One turning vector, and how many steps it has turned:
The counts run from 0 to 605.
[-0.52  0.30 -1.86  0.80  0.99 -1.09  0.98 -0.57  0.26 -0.42  1.11  0.72
 -2.17  0.36 -1.70 -0.42  0.19  0.62 -2.26  0.23  2.97  0.49 -2.31  2.17
  0.14  1.01  5.71 -0.10  4.18  2.61 -0.33  1.28 -0.21  1.91  0.82  0.13
  1.29 -3.08 -0.36  2.50 -3.40 -0.16  3.64 -4.07  3.10  0.54 -1.63  1.49
  1.08 -1.15 -5.06  3.06  0.60 -1.15  0.63  1.05  3.51  0.85 -2.12  1.71
  0.13  1.02  2.01  0.07 -1.48  0.03 -1.91  1.02 -1.26 -0.60]	109
[-0.01 -0.15 -2.97 -1.01  0.51 -1.07  2.27 -0.20  1.22  0.64  1.56 -0.64
 -1.45  2.88  1.60  1.35  0.40  1.24 -0.27 -0.47  2.22  1.75 -0.32  3.33
 -0.60  0.54  2.93  0.36  4.04  0.56 -0.16 -1.42  1.39  1.00  0.48  0.54
  1.08 -3.24  1.25  2.53 -2.31 -0.87  2.56 -4.25  2.26  0.57 -0.11  2.61
  1.48  0.35 -4.41  5.35 -1.30 -0.40 -0.08  0.64  2.25 -1.07 -2.18  2.28
  0.98  1.59  3.32  0.02 -2.01 -0.87  0.66  2.47 -3.19  0.23]	550
[-0.65 -0.38 -0.81 -0.57  0.69 -1.24  1.14 -0.45  0.35 -0.28 -0.67  0.40
 -1.57  2.15  2.19  0.72  0.52 -0.70 -2.07  0.02  2.18  1.25  0.53  2.33
 -3.17  1.15  4.45 -1.12  3.05  1.15  0.44  1.24 -1.92  1.71  0.89  1.00
  1.24  0.08  0.62  1.15 -3.10 -0.65  4.02 -2.29  2.13 -0.41 -1.60  3.60
  2.52 -0.51 -4.06  3.52  1.09  0.22  2.21  2.58  2.50 -0.71 -5.01  2.68
  2.08  0.87  1.87 -1.51 -2.26  0.96 -0.83  1.52 -0.49 -1.04]	460
[-0.04 -1.20  0.71 -1.48  1.87 -0.30  2.23  0.76  2.81  0.84  0.60 -0.34
  0.09  0.51 -0.13  1.65  0.32  1.08 -0.59  0.43  2.56 -1.33 -1.58  1.43
 -2.36  0.47  5.33 -0.52  2.64  0.12 -1.00  0.64 -1.03  1.68  2.68  0.18
  0.70 -0.90  1.27  2.59 -2.60 -2.26  5.00 -0.78  2.86  1.51 -2.05  3.65
  1.95 -0.70 -3.53  3.59  0.63 -0.86  0.76  1.41  2.87 -0.97 -2.82  0.94
  1.02  2.69  2.95 -0.68 -2.22  1.80 -1.03 -0.46 -2.13 -2.13]	440
[ 0.31 -0.42 -1.69 -3.26 -0.57 -1.02  0.83 -1.17  1.23  0.07  0.70 -0.69
 -2.84  1.36  1.16  0.33 -0.21  0.11 -2.87  2.58  0.98  1.10 -0.84  1.94
 -1.88  1.85  4.71 -1.30  2.94  2.07 -0.99  1.64 -3.00  2.67 -0.25  1.57
  0.77 -0.94  1.12  2.01 -2.18 -1.61  2.82 -1.44  1.73  1.45 -1.01  2.69
  2.44 -0.39 -4.42  4.36  0.52  0.03  0.16  2.22  2.29 -0.67 -4.33  1.38
  1.13  1.75  1.39 -0.88 -2.07  1.10 -0.82 -0.73 -1.01 -1.83]	45
[ 0.42  0.32 -1.82 -1.46  1.34 -1.90  3.29  0.73  1.25  1.45  1.21 -0.41
 -1.03  2.42  2.62  1.44 -1.26 -0.11 -2.26  0.15  2.84 -0.68  1.23  2.95
 -1.73  0.38  5.44 -2.53  1.34  2.91  1.78  1.31  0.40  0.51  0.68  0.74
 -0.07 -0.37  0.92  0.18  0.23 -3.06  3.34 -2.80  3.17  1.82 -1.71  2.56
  2.22 -0.87 -3.63  3.15  0.90 -0.63  1.23  2.06  2.47 -2.64 -4.15  0.24
  0.95  1.70  0.82 -0.74 -2.10 -0.31  0.74 -0.65 -2.32 -0.73]	474
[-0.58  0.07 -0.87  0.54  1.17 -1.14  2.24 -0.04  1.96  1.07  0.27 -0.19
 -0.56  1.27 -1.55  0.05  0.07  0.51 -1.32 -1.96  2.52 -1.17  0.63  1.37
 -0.72 -1.04  6.30 -1.36  4.38  1.75 -0.34  1.06  0.57  0.59  1.29 -0.10
  1.13 -0.88  0.61  3.20 -2.62 -1.75  2.33 -2.82  1.92  1.44 -0.92  3.21
  1.91  0.02 -6.56  2.38  0.81 -0.70  1.69  0.63  4.19 -0.20 -2.45  2.25
  0.65  0.61  2.27 -0.70 -0.25 -0.37 -1.90 -0.22 -1.22  0.76]	525
[-1.07 -0.89 -0.63 -1.69 -0.31 -0.66  1.05 -0.95  0.69 -0.62  1.80 -0.54
 -1.57  2.06  2.61  0.99 -1.42 -0.28 -2.87  1.40  3.09 -0.41  1.36  0.43
 -2.32  0.20  3.85 -1.58  3.17  1.59 -0.18  0.35 -2.44  1.82  1.20  0.78
  0.27 -0.71  1.71  1.51 -1.71 -1.47  4.58 -2.34  3.32 -0.77 -1.33  2.92
  2.42 -1.19 -3.26  2.80  2.28 -0.23  0.75  3.08  2.03 -2.31 -4.41  1.46
  1.05  3.36  2.23 -1.15 -1.36  1.03  1.19  1.63 -2.24 -1.61]	455
[-0.10  0.18 -2.23 -0.69  2.52 -0.05  0.46 -0.10  2.39  1.12  0.58 -0.43
 -0.39  0.44  0.17  1.97 -0.34  0.66 -0.97 -1.65  2.14 -0.23  0.53  1.14
 -0.60  0.82  4.14  0.23  5.16 -0.60  0.08  0.32 -0.09  0.11  0.47  1.77
  0.85 -1.22  1.58  3.89 -0.81 -3.84  5.09 -2.21  1.50  2.71 -0.61  3.40
  1.36  0.11 -4.48  3.33  1.18  0.61  1.13  1.20  3.23 -2.17 -2.63  0.36
  0.88  1.22  4.07 -0.58 -2.07 -1.85 -0.15  0.65 -1.73 -0.03]	282
[-0.09 -0.61 -1.40 -3.25  1.52 -0.84  0.83 -0.33  2.50 -0.66  1.98 -0.80
 -0.43  2.34  0.99 -1.30  1.28  1.55 -2.12  0.84  1.84  1.56 -1.69  2.69
 -0.48  2.23  4.69  0.29  4.17 -0.70 -0.30 -0.54 -1.64  2.52  0.05  1.18
  0.68 -1.78  0.92  2.88 -2.07 -0.23  3.87 -3.08  1.74  1.16  0.10  2.78
  1.87  0.58 -4.51  4.18 -0.03 -0.63 -0.89  0.70  2.52 -0.55 -2.41  1.96
  1.77  1.53  2.12 -0.11 -0.73  1.75 -0.94  2.09 -0.82 -1.03]	419
[-0.87  0.78 -1.75 -0.90  0.59 -1.92  0.67 -0.70  0.27 -0.71  2.17 -0.68
 -1.16  0.50  1.02 -1.71  0.55  0.31 -2.69 -0.25  1.85  0.44  1.11  2.52
 -0.91 -0.20  5.43 -2.38  3.95  1.23 -0.95  1.34 -1.26  1.77  0.65  0.83
  0.66 -1.39  1.10  1.26 -2.51 -0.19  4.23 -3.95  1.92  0.57  0.21  2.27
  2.02 -0.81 -5.87  2.69  0.76 -0.03  1.11  0.65  3.98 -0.81 -2.72  1.86
 -0.17  0.44  2.46 -1.13 -0.68  1.23 -1.16  1.94  0.32  1.46]	252
[-0.79 -0.15 -1.14 -1.12  1.27 -1.82  0.24 -0.65  1.26  0.12  0.41  0.87
 -0.65  1.99  1.62 -0.14  1.83  0.05 -1.20 -1.71  1.97  1.18 -0.07  2.99
 -2.19  1.68  3.32  0.46  4.68 -1.52 -0.50 -0.25 -0.80  1.43  1.24  0.62
  1.20 -1.17  0.58  3.13 -2.29 -0.79  4.05 -2.40  2.30 -0.04 -0.50  3.10
  1.02  0.11 -4.50  3.96  0.20  0.51  1.84  0.86  3.51 -1.00 -3.72  1.90
  1.13  0.53  4.08 -1.42 -2.76  0.04 -0.65  1.86 -0.50  1.07]	8
[-0.71 -0.25 -0.97 -2.56 -0.89 -1.23  1.69 -0.38  0.32 -0.11  1.28 -0.63
 -2.11  2.95  1.97  1.04 -0.25 -0.96 -1.79  1.12  1.68  1.11 -1.03  2.33
 -1.70  1.48  3.90 -0.54  3.02  3.01 -1.31  0.12 -1.63  2.84  0.59  1.02
  0.27 -0.84  1.30  2.00 -2.58 -0.37  2.18 -1.79  2.24 -0.37 -1.37  3.29
  2.66 -0.18 -4.38  4.54 -0.67  1.16  1.29  1.39  2.81 -0.56 -4.25  2.95
  1.58  2.20  1.41 -0.51 -1.71  1.39 -0.20  1.62 -1.28 -1.35]	47
[-0.75  0.14 -0.30  0.78  1.59 -1.55  2.86 -0.19  1.48  0.46  0.20 -0.23
  0.03  0.56 -1.03  0.22 -0.27  0.52 -1.39 -1.17  2.61 -1.54  0.55  1.94
 -0.68 -1.07  5.88 -1.45  3.65  1.71 -0.80  1.05  0.34  0.58  1.84  0.05
  1.62 -1.03  0.93  2.42 -3.41 -1.58  3.67 -2.55  3.11  1.56 -0.97  2.72
  1.73 -1.11 -5.79  2.66  1.76 -0.85  2.18  0.85  4.19 -0.25 -2.58  2.52
  0.78  0.53  2.68 -0.96 -1.16  0.01 -2.33 -0.05 -1.42  0.11]	524
[-0.52 -2.61 -2.41 -1.73  0.93 -0.78 -0.72 -0.80  3.66 -0.16  1.22 -0.15
  0.18  0.16 -0.66  1.87  0.27  0.66 -1.04 -0.78  1.63 -0.62  0.85  1.27
 -1.85  0.93  3.73  0.09  4.97 -0.56 -0.28  0.50 -0.59  0.04  0.18  0.58
  0.49 -2.70  1.75  3.03 -0.59 -2.69  3.89 -1.22  1.43  1.17 -1.53  4.51
  2.09  0.49 -5.97  1.70 -1.40 -1.01  0.10 -0.17  3.09 -0.43 -3.47  0.52
  0.46  2.84  3.39 -1.10 -1.32  0.32  0.52 -0.07 -1.85 -0.15]	157
[-0.06 -0.94 -2.86 -1.49 -0.45 -2.90  1.18 -0.30  2.54  0.09  1.94  0.63
 -1.67  0.53 -0.15 -0.39 -0.12  1.05 -2.43 -1.35  3.16 -0.56  2.06  3.59
 -0.64 -0.13  4.23 -2.85  3.49  1.83  1.56  0.92  0.94 -0.17  0.68  0.34
 -0.14 -3.15  1.55  1.43 -0.73 -2.34  1.94 -3.50  2.75  1.29 -0.22  0.99
  1.81 -0.65 -5.45  2.32 -0.46 -1.14  0.34  1.14  3.36 -1.37 -3.94 -0.84
 -1.33  1.16  2.42 -0.73 -1.80 -0.14  0.23 -0.87 -1.28  0.71]	513
[ 0.09 -0.07 -1.79 -1.32  1.91 -0.15 -0.24 -0.09  2.14  0.96  0.97 -0.33
 -0.45  1.02  0.46  2.10 -0.13  0.93 -0.93 -1.65  1.99  0.18  0.85  1.54
 -1.36  1.83  4.59 -0.22  5.51 -0.22 -0.56  0.17 -0.46  0.30 -0.16  1.95
 -0.10 -1.79  1.28  3.71  0.06 -3.45  4.06 -3.14  1.65  2.08 -0.67  2.49
  1.49  0.40 -4.66  3.18  0.57  1.05  1.61  0.73  3.19 -2.47 -2.44  0.26
 -0.03  1.60  3.83 -0.21 -1.57 -1.51  1.05  0.88 -0.50  0.31]	283
[ 0.72 -0.85 -1.75 -2.01  1.38 -1.91  0.08 -0.63  2.29 -1.34  1.59 -0.62
 -1.25 -0.16  1.78  1.25  0.62  1.07 -0.91  0.70  2.49  0.42 -0.17  4.17
 -2.45  1.91  4.55 -1.61  2.80 -0.49  0.71  0.62 -0.52  1.26  1.23  0.07
  0.78 -2.95  1.09  0.76 -1.04 -2.09  4.93 -1.85  3.40  1.26 -1.24  2.10
  1.57 -1.93 -3.82  2.78 -0.86 -1.45 -0.61 -0.34  1.94 -1.70 -3.50 -0.57
 -0.70  2.27  3.74 -0.71 -3.10  1.19  0.93  0.46 -1.78 -1.30]	433
[-0.29 -0.23 -0.06 -0.82  1.85 -1.63  2.05  0.19  1.97  0.43  0.67  0.73
 -0.77  1.73 -1.45 -1.07  0.20  1.15 -2.48 -1.48  3.84 -1.98 -0.23  2.37
 -1.00  0.05  6.12 -1.15  3.80  2.47  0.47  1.70  0.62  1.00  1.99 -0.40
  0.01 -0.55  0.13  2.85 -2.14 -1.48  2.82 -3.11  3.37  1.53 -1.80  0.93
  2.63 -0.27 -4.90  2.45  2.05 -0.63  1.56  2.31  3.15 -0.81 -3.21  0.79
  0.89  1.16  0.73 -1.10 -0.30  0.00 -2.01 -0.72 -0.87 -0.52]	232
[-0.39 -0.92 -0.08 -3.01  0.67 -0.23  0.67 -0.52  1.36  0.13  1.13  0.70
 -1.07  2.07  1.34  0.12  0.70  0.79 -2.47 -0.03  1.17  0.03  0.73  1.54
 -4.09  2.25  5.61 -1.75  3.98  0.62 -1.03  1.29 -2.49  1.91  0.76  0.90
  0.42 -0.32  1.09  1.29 -1.56 -1.12  3.14 -2.19  0.44  0.78 -1.57  3.08
  2.25 -0.37 -5.24  2.95  0.38  0.92  1.04  1.34  3.28 -1.11 -4.41  2.00
  1.06  0.64  2.05 -1.37 -1.21  1.85 -0.46 -0.10  0.81 -0.89]	170
[-0.13 -0.05 -1.99 -2.55  2.75 -0.98  0.86 -0.96  2.35 -0.81  2.71 -0.34
 -0.83  1.23 -0.37 -0.45  1.19  1.05 -2.34  0.32  2.65  1.06 -1.99  3.06
 -0.31  1.86  5.96 -0.61  4.20  0.86 -1.02  0.62  0.16  2.48  0.28  0.40
  0.43 -2.90  0.23  2.03 -0.04 -0.71  3.66 -3.95  3.36  1.14 -1.39  2.12
  1.68 -0.70 -4.51  2.66 -0.96 -1.71 -1.04  0.03  2.25 -1.54 -1.27  1.24
  1.41  1.70  1.90  0.28 -0.48  0.23 -1.07  0.72 -1.25 -0.57]	272
[-0.66  0.58 -0.61 -2.14  1.57 -0.44  1.45 -0.50  1.66 -0.27  2.22 -0.07
 -0.43  2.30  2.12 -0.73  0.56  1.06 -2.40 -0.06  2.72  0.73 -0.07  1.83
 -0.39  1.17  3.97  0.39  4.46  0.33 -0.77  0.03 -2.03  2.67  0.56  0.82
  1.03 -0.55  1.65  2.78 -1.33 -1.13  4.86 -3.08  4.03  0.83 -0.03  1.12
  1.57 -0.52 -2.95  3.58  2.02 -0.23  0.56  2.33  2.50 -2.88 -3.00  1.50
  1.85  2.09  3.50 -0.77 -1.88 -0.36  0.16  2.28 -1.94  0.05]	2
[-0.55 -2.35 -3.19 -1.66 -0.06 -0.02  1.35 -0.93  2.17  0.91  1.13 -0.39
 -0.89  2.21  0.07  3.00 -1.16 -0.38 -1.79  0.43  1.60 -0.99 -0.19  0.30
 -1.47  1.12  4.31  0.45  4.13  3.47  0.03  0.43 -0.78  0.49 -0.51  1.02
 -0.05 -2.07  1.32  2.56 -0.84 -2.45  2.50 -2.15  1.51  0.54 -2.20  4.67
  2.99  0.75 -5.19  3.55 -0.60 -0.53  0.16  1.23  2.92  0.06 -4.21  1.11
  0.52  2.94  1.36 -0.49 -0.64  0.22  1.08 -0.29 -2.80 -1.34]	322
[ 0.33  0.07 -0.17 -0.45  1.38 -2.15  2.65 -0.04  2.01  0.25  0.28  0.24
 -0.87  1.09 -0.52 -1.00 -0.19  0.88 -2.15 -1.16  3.78 -2.00 -0.02  2.78
 -0.61 -0.49  5.95 -1.62  2.75  1.61  1.00  0.94  0.47  1.47  2.14 -0.34
  0.93 -0.64  0.93  2.30 -2.01 -1.58  3.37 -2.55  3.70  1.79 -1.23  0.96
  2.13 -0.57 -4.71  2.51  2.43 -2.06  1.15  2.47  3.30 -0.97 -3.37  0.44
  1.08  0.78  1.40 -1.59 -0.91  0.18 -2.27 -0.06 -1.91 -1.19]	231
[-0.08 -1.08 -3.27 -1.93  0.62 -3.52  0.69 -0.08  1.68  0.16  1.83 -0.58
 -0.79 -0.04  1.14  1.18  0.24  0.31 -1.81 -0.45  2.70 -0.02  1.06  4.18
 -0.91  1.65  5.17 -3.20  1.49  2.35  2.46  1.44  0.14 -0.21 -0.10  1.35
 -0.99 -2.15  0.97  0.25  0.01 -2.84  3.01 -2.54  2.33  2.16 -1.25  1.04
  2.66 -0.28 -4.33  1.83  0.23 -1.06  1.30  1.42  2.72 -1.94 -4.42 -0.70
 -0.31  0.35  1.73 -0.65 -2.49  0.64 -0.45 -0.34 -1.25 -0.59]	349
[ 0.12 -1.07 -0.01 -2.81  0.77 -0.09  0.98 -0.38  2.07 -0.64  1.28  0.23
 -1.32  3.51  1.93 -0.83  0.02  0.21 -2.85  0.40  2.44  0.25 -1.00  2.19
 -2.82  1.08  4.29 -0.17  3.58 -0.01 -0.91 -0.18 -1.49  3.07  0.95  0.38
  0.02 -0.88  0.93  3.01 -1.72 -0.51  3.67 -1.97  2.33  0.06 -1.35  3.17
  2.11  0.20 -4.09  4.17  0.29 -0.32 -0.45  2.12  1.94 -0.89 -4.28  1.56
  1.44  2.88  1.49 -0.89 -0.62  1.73  0.61  1.77 -1.07 -1.88]	583
[ 0.51  1.39 -2.43 -0.56  2.10 -1.65  0.95 -0.29  0.45 -0.21  1.81 -0.21
 -1.67 -0.67  1.25  1.08  1.01  1.17 -0.92 -0.08  2.71  1.81  0.03  4.34
 -1.22  1.83  5.35 -2.15  3.07  0.95  0.64  1.00  0.01  0.80 -0.01  0.98
  1.12 -2.54  0.67  0.51 -1.20 -1.25  5.09 -4.42  3.74  1.19 -0.93  0.79
  1.20 -2.05 -4.35  3.37 -0.32 -1.17  1.34  0.30  2.89 -2.32 -1.99  0.77
 -0.11  1.05  4.04  0.26 -2.41 -0.47 -0.16  0.56 -0.99 -0.03]	268
[-0.44 -0.81 -1.03 -1.87  2.18  0.35  1.43  0.26  3.18  1.47  1.27 -0.74
  0.27  1.60  0.61  2.47 -1.02  1.12 -0.36 -1.02  2.20 -1.49 -0.07  0.61
 -1.40  0.37  3.77  0.05  4.47  0.09 -0.88 -0.76 -0.03  0.39  1.24  1.42
 -0.70 -1.70  1.76  3.72 -1.03 -3.50  4.14 -1.91  1.91  1.66 -1.09  3.79
  2.52  1.01 -4.13  3.66  1.20 -0.02  0.92  1.31  2.63 -2.26 -2.57  0.87
  0.90  2.66  4.00 -0.48 -1.30  0.00  0.23  1.28 -2.75 -1.01]	570
[ 0.20 -1.54 -2.48 -1.75  1.05 -2.51  1.14 -1.35  1.41 -0.32  1.41 -0.59
 -1.72  0.27 -0.33  1.42  0.65 -0.10 -1.87  2.08  1.66 -0.01 -1.94  2.05
 -1.39  1.66  5.45 -0.25  1.54  3.06 -0.08  1.80 -0.95  1.86  0.33  1.05
  0.85 -2.35  0.81  1.53 -1.37 -1.90  3.62 -1.68  2.44  1.30 -2.19  3.55
  2.73 -0.89 -4.15  2.95 -0.04 -1.66  0.71  1.30  2.40 -0.19 -3.93  1.27
  1.80  1.05  0.79 -0.67 -2.59  1.38 -2.15 -0.53 -3.04 -2.02]	191
[-0.64 -1.31 -1.26 -0.72  0.80 -0.68  0.51 -0.23  1.23  0.30  0.33  0.00
 -0.59  1.13 -0.48  2.76  1.05 -0.63 -1.19  0.45  1.30 -0.53 -1.25  2.56
 -2.77  2.70  5.51 -0.58  3.69  2.10 -0.05  1.06 -1.31  1.15  0.78  0.75
  0.39 -1.66  0.01  1.68 -1.92 -1.04  3.62 -1.74  1.71  0.42 -3.33  3.89
  2.23 -0.73 -5.15  2.74 -0.71  0.32  1.82  0.33  3.34  0.65 -3.69  2.20
  0.55  1.66  2.00 -0.07 -2.29  1.49 -0.49 -0.10  0.02 -1.62]	318
[-0.06  1.23 -1.31 -2.13  0.93 -0.80  2.57 -0.52  1.51  0.52  2.00 -0.86
 -1.17  1.15  1.49 -1.45 -0.63  0.29 -2.16  1.44  1.63  0.15 -0.96  2.08
 -0.10 -0.53  4.29 -0.68  3.23  0.48 -1.22  0.24 -1.02  3.21  0.53  1.59
  1.60 -1.75  1.56  2.55 -2.11 -0.71  4.50 -2.76  2.34  2.14  0.81  2.65
  1.03 -0.67 -4.42  5.09  0.31 -0.53 -0.45  0.77  3.40 -1.53 -2.41  1.81
  1.54  1.08  2.80 -0.35 -1.32  0.89 -1.17  1.80 -1.99  0.81]	129
[-0.67 -2.52 -2.21 -1.78 -0.50 -0.87  2.67 -0.36  1.02  0.48  1.73 -0.82
 -0.76  2.15  2.07  3.25 -0.43  0.70 -0.34  0.78  1.46  0.86  0.17  1.98
 -2.25  0.84  2.77 -1.15  2.15  1.67  1.78 -0.76 -1.19  0.65  0.92  0.96
  0.92 -2.58  1.78  1.36 -3.56 -1.08  3.04 -2.57  1.66 -0.35 -1.49  3.35
  2.66 -0.32 -3.53  4.11 -1.86 -0.52  0.51  1.01  3.00  0.07 -4.08  1.60
  0.40  1.75  3.05 -0.35 -3.21  2.00  1.04  1.00 -2.34 -1.49]	178
[-0.88 -1.46 -2.40 -2.37  0.10 -2.10 -0.39 -2.16  0.89 -1.25  1.70 -0.96
 -2.17  0.82  1.47  0.96  0.66 -0.03 -2.77  1.66  1.26  1.04  0.58  1.99
 -2.39  1.88  4.67 -2.21  3.36  1.81 -0.37  1.34 -3.10  1.67 -0.55  1.11
  0.60 -1.18  1.55  0.52 -1.63 -1.66  3.72 -2.21  2.02  0.72 -1.43  2.85
  3.20 -1.10 -4.82  1.25  1.23 -0.49  0.83  2.18  1.81 -1.15 -5.04  1.80
  1.37  1.54  1.51 -1.61 -1.45  1.28 -0.46  0.77 -0.58 -0.97]	43
[-0.39  0.64 -1.70 -0.40  1.90 -0.56  0.87 -1.02  1.10 -0.66  1.32 -1.54
 -0.39  1.41  1.70  1.60 -0.42  0.74 -1.31 -0.42  2.28  0.31  1.94  1.46
 -0.18 -0.40  4.87 -1.55  4.48 -0.39  0.41 -0.33 -0.64  0.52 -0.11  1.78
  0.87 -0.52  1.72  1.77 -1.35 -2.03  4.44 -4.03  3.21  1.73  0.30  2.46
  1.92 -0.85 -4.13  2.48  1.90 -0.28  0.86  1.53  2.05 -3.40 -2.29  2.27
  0.80  1.47  4.08 -0.37 -0.88 -2.02  0.41  3.01 -1.78  0.84]	410
